These are runs of 6 systems, one row a step. Runs of the same system follow the same rule from any start.
L, seq 1, 9 rows:
11; 1; 5; -20; 13; -17; 8; -3; 7; 20; -17; -11; 22; -14; 0; -10; -8; 5; 2; -44; -14; -9
7; -31; 3; 0; 9; -2; -10; -12; 7; 0; -26; -4; -16; 23; 0; 8; 15; 2; -4; 11; -35; -25
24; 14; -10; -11; -30; 14; -1; -4; -6; -14; -15; 2; 3; -6; 0; -20; -12; -4; -24; -20; -34; -2
23; -10; 7; -15; 20; -22; 1; 11; 19; -6; -9; 23; 16; -6; -8; 8; 24; -14; -1; -15; -10; -21
2; 14; 15; -11; -8; 29; 2; -2; -2; 11; -40; 18; -4; 28; 9; -2; 12; -4; -9; 16; -20; -8
37; 0; -8; 3; -22; 0; 10; -6; 7; -34; 2; 24; 16; -5; 0; 9; -16; -24; -4; 7; -6; -6
-1; 9; 15; -8; 11; 14; 7; 19; 7; 13; 7; 39; 11; -8; 3; -8; 38; -12; -17; 7; 10; -8
11; 13; 10; -1; -12; 6; 22; -1; 6; 10; -21; 8; 21; 27; 17; 10; -16; -13; 19; 23; 19; 0
9; -19; -6; 16; -8; 12; 1; -15; -11; -10; 28; 29; 5; -10; 10; 4; 1; -11; -16; 37; 10; 1
F, seq 2 (9 x 22):
17; -5; 11; -5; 6; -15; 13; -14; 11; 3; -27; 14; 3; 16; 0; 25; -17; -21; 28; 18; 5; -12
-1; 7; -10; 14; -11; 30; 4; -3; -13; -26; 23; 29; -5; -1; 2; -2; 8; 2; -30; 20; -10; 1
10; 17; 16; -12; -3; -3; 11; 24; 24; 14; 2; 3; 28; -16; 6; -16; 9; -15; 10; -25; 23; -1
-8; -9; -4; 1; 15; -14; 8; 0; -14; 19; -3; 14; -9; 24; 2; 23; 6; -2; 14; 44; 18; -1
2; 12; 6; 14; -24; 34; 7; -26; -3; -12; 9; 9; 11; -13; 13; -9; -29; -4; -8; 3; 4; 14
0; -13; -1; 7; 6; -18; 5; 28; 21; 8; 37; -7; 5; -18; 1; -12; 23; -10; 5; -5; 22; -12
-16; 10; -3; -7; 1; 3; 9; -5; -24; 41; -18; -12; 7; 22; 16; -1; -11; 16; 7; 19; 13; 15
14; -31; 1; 22; -10; 1; -3; -34; 10; -16; 15; -4; 2; -18; 6; 6; -30; -14; 9; 11; 0; -3
-17; 3; -10; 6; -3; 11; 8; 23; -3; 16; 30; -15; -8; -6; 6; -30; 22; 15; -25; -11; -7; -10
B, seq 3:
-17; 12; 19; -20; 19; -8; 2; 0; 4; 46; -13; 0; -9; -19; -7; -13; 4; -7; 15; -19; 9; -2
-4; -1; -12; 18; 3; 0; 16; -6; -3; -23; -2; -13; -3; 39; 4; 27; -19; 15; 12; 18; -4; -4
2; -5; 2; 4; -23; 18; -35; 0; -1; -13; 13; 2; 3; -27; 1; -22; 12; -5; -16; 0; 9; 25
-9; 9; -3; -13; 24; -31; 21; 11; 5; 27; 7; -7; -14; -11; -15; -2; -3; -4; 16; -23; 2; -19
-12; -5; 0; 12; 3; 18; -8; -9; -10; -9; -21; -12; 7; 41; 13; 18; 0; 28; -3; 20; -4; 14
13; -2; 1; 3; -28; 3; -23; -7; 11; -19; 11; 0; -16; -35; -12; -16; -13; -26; 5; -7; 2; 10
-19; 9; -14; -7; 32; -15; 20; 18; -10; 20; 18; 0; -4; 1; -7; -1; 17; 22; -12; -19; -7; -14
0; -3; 19; 0; -6; 11; -21; -9; 10; -5; -43; -17; 10; 27; 10; 11; -5; 7; 18; 6; 3; 16
7; 0; -20; 6; -17; -4; -7; -8; -10; -24; 24; 15; -33; -23; -19; -2; -11; -19; -7; 12; -8; -2
K, seq 4:
14; -15; -8; -6; 9; -2; 20; -7; -10; 24; 12; 13; 21; -14; 11; -14; 7; 2; -28; -10; -23; -21
10; -25; 15; 1; 10; 7; 15; -11; 17; 20; -21; -2; 10; 23; 16; -1; 9; -2; -3; 5; -24; -32
24; -8; -22; -3; -22; 5; 18; -4; -17; 3; -6; 4; 4; 19; 13; -7; -7; -2; -24; 19; -31; -18
22; -10; 6; -8; 8; 6; 20; -12; 3; 12; 1; 28; 26; -15; 10; -8; 6; -10; -22; -10; -20; -23
7; -9; 10; 0; 7; 11; 24; 2; 11; 18; -18; 14; 3; 31; 14; 4; 16; -6; -5; 20; -17; -32
28; 0; -13; -3; -22; 9; 23; -9; -17; 4; -6; 15; 24; 14; 20; -4; -14; -5; -19; 19; -14; -7
16; -11; 13; 1; 7; 11; 21; -12; 10; 12; 7; 38; 12; -15; 8; -5; 9; -23; -13; 9; -8; -26
2; 1; 5; 4; 2; 11; 36; 11; 6; 23; -3; 9; 13; 31; 21; 1; 10; -3; -4; 23; 1; -25
27; -18; -5; 3; -21; 6; 14; -16; -10; 11; 1; 16; 27; 3; 22; -3; -15; -15; -9; 30; 3; -3
D, seq 5:
15; 9; 3; -2; -27; 20; 6; 19; 13; -6; 3; 24; -16; -1; -1; -17; 21; -28; -15; 14; -13; -21
17; 24; -10; -17; 8; -16; 30; 8; -16; 7; -8; 26; 29; 7; 2; 13; -10; -2; -2; -2; 9; 1
3; -19; 28; 11; 6; 24; -1; -20; 15; 2; -8; 32; 13; 3; 13; 9; 12; -15; 0; 29; 8; -6
16; 25; -10; 6; -35; 9; 31; 14; 6; -8; 16; 5; 1; 1; 6; -12; -21; -22; 3; 9; 10; -9
5; -5; -2; -1; 18; -10; 7; 4; -10; 11; 20; 24; 41; -10; 12; 10; 12; 3; -6; 11; 31; 13
-5; -8; 23; 10; -12; 18; 14; -13; 18; 33; -5; -3; -2; 1; 19; -12; -11; -20; 18; 21; 15; -11
15; -8; -27; 19; -16; -10; 20; -2; -9; -17; 36; -11; 19; -1; 11; 3; -27; 4; -4; 9; 11; 4
-3; -18; 12; -2; 4; 3; -8; 6; 5; 34; 18; -2; 23; -25; 16; -24; 21; 0; -10; -4; 17; 5
4; -17; -7; 7; -2; -18; 26; -9; 4; 31; 0; -29; -5; 13; 10; -1; -25; -5; 21; 9; -1; -21
L, seq 6, 9 rows:
-17; 0; 9; -9; 21; -10; -27; 0; -12; 13; -20; -5; 9; 9; 0; 16; 11; 17; 15; 7; 25; 32
-16; 5; 0; 15; -10; 9; -3; -26; 0; -10; 3; -7; -41; -6; -12; 5; -31; -10; 18; 11; -2; 2
-12; 15; -18; 9; 5; -3; -2; 26; -2; -29; 34; -11; 4; -5; -8; -2; 13; 23; -14; -23; 6; 10
-12; 1; 16; -16; 8; -16; -30; 7; 5; 21; -23; -16; -2; -4; -7; 0; 9; 1; 26; -7; 24; 23
-18; 6; -14; 9; 7; -2; 3; -22; -17; -11; -1; -2; -41; 10; -16; 17; -24; 6; 8; 12; -15; -2
-8; 10; -1; 11; -2; 13; -17; 10; 10; -37; 20; -12; 8; -14; -6; -8; 7; 19; -12; -32; 1; 16
-5; 6; 2; -20; 4; -29; -20; 26; 6; 16; -16; -12; -21; -1; -17; 0; 17; -10; 24; -4; 15; 5
-18; 14; -7; 0; 15; 8; -4; -26; -26; -11; -17; 8; -18; 14; -11; 22; -21; 19; 0; 4; -14; 14
0; 2; 8; 16; -10; 12; -19; 5; 28; -43; 15; -7; -7; -16; -10; -3; 4; -5; 4; -22; 3; 5
K, seq 7, 9 rows:
-25; 2; 9; 15; -11; 21; -6; 0; 16; 1; -1; -26; -43; 11; -3; -13; 0; 2; 8; 1; -13; -12
19; 0; -32; -7; -8; -34; -1; 20; -12; -14; 16; -20; 20; -4; -4; -1; -8; 12; -4; -18; 3; 11
-15; -17; 23; -9; 19; 8; -36; -22; 2; 17; -18; 4; -10; -19; -7; -7; 18; 3; -4; -10; -10; 7
-6; 18; -12; 4; -3; -7; 20; 7; 7; -14; -7; -27; -22; 26; -10; 7; -21; 10; 14; -15; -19; -16
19; -10; -15; -7; -6; -3; -31; 6; -12; -28; 3; 7; 23; -10; -1; 0; 19; 12; -25; -8; -6; 23
-12; 20; 23; -20; 10; 3; -2; -4; 12; 23; -29; 9; -27; -10; -16; -8; 3; -15; 13; -19; -12; -12
0; 9; -19; 8; 12; -8; 9; 4; -11; -34; -2; -2; 9; 35; -2; 32; -8; 24; 0; 4; -4; 5
12; 13; 13; -11; -26; 24; -27; 1; 4; -13; -12; 17; 5; -20; -1; -19; 10; -15; -13; -7; 0; 18
-9; 21; 1; -11; 25; -24; 19; 10; 3; 8; -4; 19; -20; 2; -21; 17; 0; -12; 20; -2; 8; -15
M, seq 8, 9 rows:
-6; 23; -5; -6; -15; 1; 1; 24; 0; -3; -25; -14; -22; 39; -4; 8; 3; 0; 16; 19; 2; 1
2; 5; -13; -2; -1; -1; -24; -22; -26; -26; 5; 17; 5; -21; -10; 10; -15; 7; -11; -2; 3; 33
-28; 17; 23; 3; 21; 6; 3; 13; 26; 8; 11; 3; -21; -13; -13; -6; 17; -6; 16; -20; 13; -11
1; 17; -16; -2; -12; -9; -4; 22; -12; -13; -15; -18; 6; 38; 3; 16; -2; 16; 10; 14; 14; 19
-8; -6; 2; -1; 1; 2; -31; -30; -16; -4; 4; 14; -14; -33; -13; 1; -13; -6; 2; 4; 8; 26
-25; 28; 5; 7; 15; 1; 24; 19; 20; -3; 16; -11; -20; 4; -12; -1; -1; 6; 14; -24; 6; -14
0; -5; -10; -1; -9; -8; -28; 14; -12; -10; -11; -24; 16; 20; 7; 8; 8; 19; 4; 10; 18; 33
-11; 1; 0; -5; -1; -6; -16; -26; -9; 10; -2; 5; -39; -29; -20; -4; -21; -16; 14; 1; -3; 5
-22; 21; -6; 13; 18; 4; 20; 13; 9; -19; 16; -18; 2; 14; -4; 7; -3; 29; 0; -29; -3; -4
B, seq 9 (9 x 22):
-4; 26; -5; -12; 15; 3; 29; -2; -12; 15; 6; 7; 15; -15; -2; -11; -13; 14; -17; -38; -13; -6
7; -22; 19; 7; 12; 0; -11; 8; 29; -17; -21; -1; 11; 30; 6; 19; 24; -2; 12; 10; 2; -11
12; 18; -17; -11; -37; 8; -3; 1; -24; 5; -3; 15; -21; -8; -5; -16; -10; -21; -11; 24; -5; 8
1; 4; 5; 0; 33; -9; 18; -9; 5; -5; 14; 16; 34; -18; -1; 10; -5; 12; -5; -34; 3; -3
-6; -4; 20; 6; -7; 18; -3; 18; 23; 8; -16; -1; -11; 30; 10; 0; 28; -11; 11; 28; 8; -13
22; 13; -27; -9; -27; -15; 6; -5; -28; -5; 6; 6; 8; -11; -1; -1; -31; -10; -2; 10; 9; 19
-18; -12; 22; 10; 39; 11; 5; -16; 12; 10; 18; 20; 17; -19; 4; 4; 16; 10; -7; -13; 7; -7
3; 9; 3; 4; -27; 5; 14; 26; 19; 11; -10; -25; -9; 29; 11; -9; 0; -12; 18; 16; 10; -12
15; -18; -24; -2; -3; -18; -15; -18; -33; -5; 13; 10; 17; -15; 2; 9; -13; 4; -11; 16; 7; 24
F, seq 10 (9 x 22):
-2; 27; -5; 7; 1; -1; 30; 27; 20; -22; 7; -1; -9; 24; -7; 11; 1; -2; 9; -8; -1; -22
14; 2; -4; -13; -9; 1; -28; 6; -18; -10; -15; 19; 25; 2; 5; 8; 16; 2; -11; 16; 15; 32
-10; 15; 22; -2; 9; 5; 12; -14; 15; 13; 1; 26; -24; -22; -13; -1; -10; -29; 19; -2; 6; -15
-12; 16; -14; 18; 4; 6; 16; 21; -3; -26; 25; -2; 15; 23; 7; 16; 4; 22; -4; 7; 19; 10
7; -3; 17; -11; -21; 3; -31; 0; 4; 16; -14; 2; 7; -19; 4; -15; 6; -20; 11; 11; 26; 25
-21; 8; -8; 9; 18; -14; 27; -9; -8; 13; 26; 5; -27; -8; -12; 10; -21; -4; 14; 6; 9; -13
-12; -2; 3; 19; -5; 23; -12; 0; 1; -15; 9; -21; 30; 11; 20; -1; 0; 28; -7; -4; 17; 27
6; -14; 0; -7; -20; -20; -18; 6; 8; 23; 2; -18; -26; -21; -8; -19; -2; -27; 20; 8; 10; -3
-23; 4; -19; 5; 25; -6; 20; -18; -28; 11; 15; -9; -1; 3; -1; 9; -21; 31; -9; -9; -7; 5
M, seq 11:
-29; -10; 17; 4; 36; 12; 6; -9; 7; 24; -8; -2; -9; 14; 4; 2; 19; 20; -3; -6; -15; -19
27; 5; -5; 0; -41; 10; -8; 6; 12; -28; -22; -17; 6; 20; 7; -5; -14; -8; 3; -1; -12; 3
4; -9; -16; -13; 14; -14; -13; -2; -22; 4; 15; 25; -9; -28; -16; -5; 20; -1; -25; -5; -16; -1
-12; 19; 30; -5; 18; 16; 20; -1; 23; 16; -29; 1; 10; 17; 7; 2; 0; 3; 13; -20; -3; -14
22; -14; -16; 7; -22; -1; -19; 9; -1; -40; -2; 6; -1; 20; 0; 14; 11; -5; -7; 29; -6; 5
-6; 24; 5; -18; 3; 12; 5; -7; -18; 26; 3; 29; -5; -34; -7; -19; 1; -9; -15; -11; 0; 6
1; 0; 14; 8; 25; -12; 19; 9; 27; -13; -5; 6; 18; 22; 2; 26; 6; 1; 22; -4; 13; -15
-2; -1; -6; 6; -29; 26; -19; 3; -17; -2; -1; 7; -8; 12; 12; -7; 11; -2; -14; 41; 8; 19
9; 18; -2; -9; 4; -17; 19; -8; 0; 4; 16; 18; 5; -35; -14; -1; -26; -19; 10; -20; 12; -1
D, seq 12, 9 rows:
9; 23; -16; -7; -2; 5; 31; 11; -23; 4; 7; 30; 22; 12; 8; 2; 2; 5; -24; 12; 0; -1
18; -10; 29; -1; 3; 7; 3; -10; 23; 7; -16; 25; 32; -4; 13; 7; 5; -23; 12; 10; 18; -4
7; 7; -12; 13; -21; 10; 31; 0; -3; 1; 23; 17; -11; 5; 7; -2; -15; -20; -3; 33; 6; -16
12; 7; 3; 1; -1; 5; 15; 5; -1; 5; 15; 11; 54; -10; 20; -4; -3; 4; -9; -7; 26; 15
3; -25; 13; 8; -2; -6; 10; -2; 17; 30; 12; 4; -1; -4; 12; -4; 5; -25; 18; 31; 23; -17
6; 1; -19; 13; -21; 8; 27; -13; -18; 9; 20; -13; 20; 2; 22; -10; -35; 9; -9; 9; 4; 5
13; -33; 9; 8; 6; -11; -5; 3; 20; 9; 26; -5; 32; -24; 14; -11; 14; -6; 0; -7; 18; -3
-3; -11; -11; 1; -10; -5; 23; 2; -9; 45; 7; -20; -11; 8; 14; -20; -7; -3; 0; 17; -5; -20
21; -29; -12; 7; -1; -10; 2; -23; -5; -4; 5; -17; 38; -5; 17; 0; -22; 15; -10; -14; -11; 3

Name the system that made each run.
seq 13:
15; -10; -11; 9; -34; 0; 9; 2; 6; 1; 0; -8; -26; 15; 4; -5; -11; -25; 9; 33; -7; -18
11; -6; -18; -5; 2; -2; 3; -10; -25; 4; 18; 5; 34; -20; 10; -10; -5; 17; -30; -15; -6; 14
 : B
seq 14:
11; -7; -34; 12; 3; -22; 20; 6; -13; -24; 33; 1; 2; 6; -6; 16; -10; 7; -9; 6; -6; -11
-2; -5; 24; -6; -2; 24; -18; 2; 10; 21; -9; 1; 23; -15; 15; -25; 25; 3; -16; -14; 2; 9
 : K
seq 15 (2 x 22):
9; 11; 0; -5; 8; -4; -10; 2; 3; -32; -26; -7; 25; 22; -1; 20; -4; 21; 2; -24; -6; 16
4; -3; 8; -11; -7; 1; -33; 3; 8; -14; -17; 20; -35; -8; -21; 0; 24; -22; 1; 11; -13; -3
 : F
seq 16:
5; 15; 3; 13; -9; 16; -5; 19; 16; -46; 1; -2; 23; 18; 4; 11; 8; 11; -1; -8; 11; 14
4; 9; 4; -22; -11; -12; -24; 17; -5; 13; -9; 18; -20; -18; -16; -9; 20; -26; 7; 14; 17; 11
 : F
seq 17 (2 x 22):
-23; -1; -9; 14; 1; 14; -8; 3; -1; -10; -1; -36; -21; 22; 0; -5; 3; 32; -9; -12; -23; -1
29; -6; -15; -16; -20; -24; -21; 8; 2; -18; -11; -19; 9; -14; -9; -10; -5; -3; -4; -29; -15; 7
 : K
seq 18 (2 x 22):
-2; 25; -15; -4; 3; 0; 14; 3; -10; -23; -11; 13; -29; 24; -18; 16; -7; 2; -4; 3; -26; -14
10; 10; 11; -1; -3; 15; -27; 5; 13; -39; -8; 15; 23; -8; -3; 4; 16; 4; -9; -18; 6; 23
 : L
seq 19, 2 rows:
-11; 13; 2; -1; -5; 7; 7; 11; 16; 2; -8; -13; -42; 5; -14; -15; 5; -5; 2; -18; -29; -27
17; -3; -22; -12; 9; -24; -4; 13; -16; -15; -7; -7; 32; 17; 2; 14; 5; 23; -12; -13; -6; 12
 : K
seq 20:
7; -15; -1; 4; 0; -24; -13; -22; 10; -13; -12; -18; -20; -5; -14; 17; -30; -12; 32; 0; -1; 0
-24; 6; -16; 11; 0; 24; -5; 3; -19; -7; 23; -4; -21; 1; -1; -13; 14; 26; -32; -2; -18; 3
 : B
seq 21:
-18; 7; 6; 14; 20; 7; 43; -3; 10; 18; 14; 2; -7; 13; 7; 4; -9; 4; 4; 0; -5; -30
18; -15; -5; 10; -28; 7; -15; 11; 3; -15; -3; -19; 31; 19; 22; -3; 5; 7; -4; 15; 13; 19
 : B
seq 22:
4; -4; -18; -13; -19; -15; -13; 13; -6; 18; 2; -30; -24; -15; -9; -30; 3; -1; -8; -18; -20; -6
-4; -20; -7; -6; 34; -24; -7; -15; -7; 7; -6; -16; 7; -3; -6; 9; -2; 26; -3; -28; -20; -3
 : K
seq 23, 2 rows:
-10; 6; 22; -5; 22; -13; -11; -14; 13; -1; -13; 17; -12; -16; -19; 19; -6; -17; 31; -4; 21; 7
-29; 24; -4; 20; -5; 31; 7; 4; -6; -18; 12; -1; -22; 22; 0; 5; -3; 16; -3; 17; 4; 7
 : D
seq 24:
15; 19; 2; -17; 4; 12; 1; -9; -6; -16; -18; 36; 5; -11; -11; 0; 4; -4; -23; -21; -29; -3
7; 14; 14; -7; 13; 4; 15; 17; 21; -12; -17; 31; -3; 21; -7; 15; 25; -13; 3; 4; -7; -24
 : D
seq 25:
-5; -18; -1; -2; 16; -16; -7; -34; -12; 22; 2; -16; 11; -27; 1; -3; -28; 11; 6; -19; 1; 12
-18; -20; 1; 16; 12; 3; 5; -1; 17; 6; 11; -29; -25; 6; -1; -10; 6; 12; 0; -13; -23; -27
 : L
seq 26:
-30; -13; 13; 26; 12; 18; -3; -2; 16; 3; 15; -32; 3; 11; 15; -2; 5; 25; 6; -3; 12; 4
4; -9; -26; -1; -27; -21; -15; 8; -15; 10; 10; -39; -16; -7; -2; -16; -15; 2; 7; 5; 5; 14
 : L
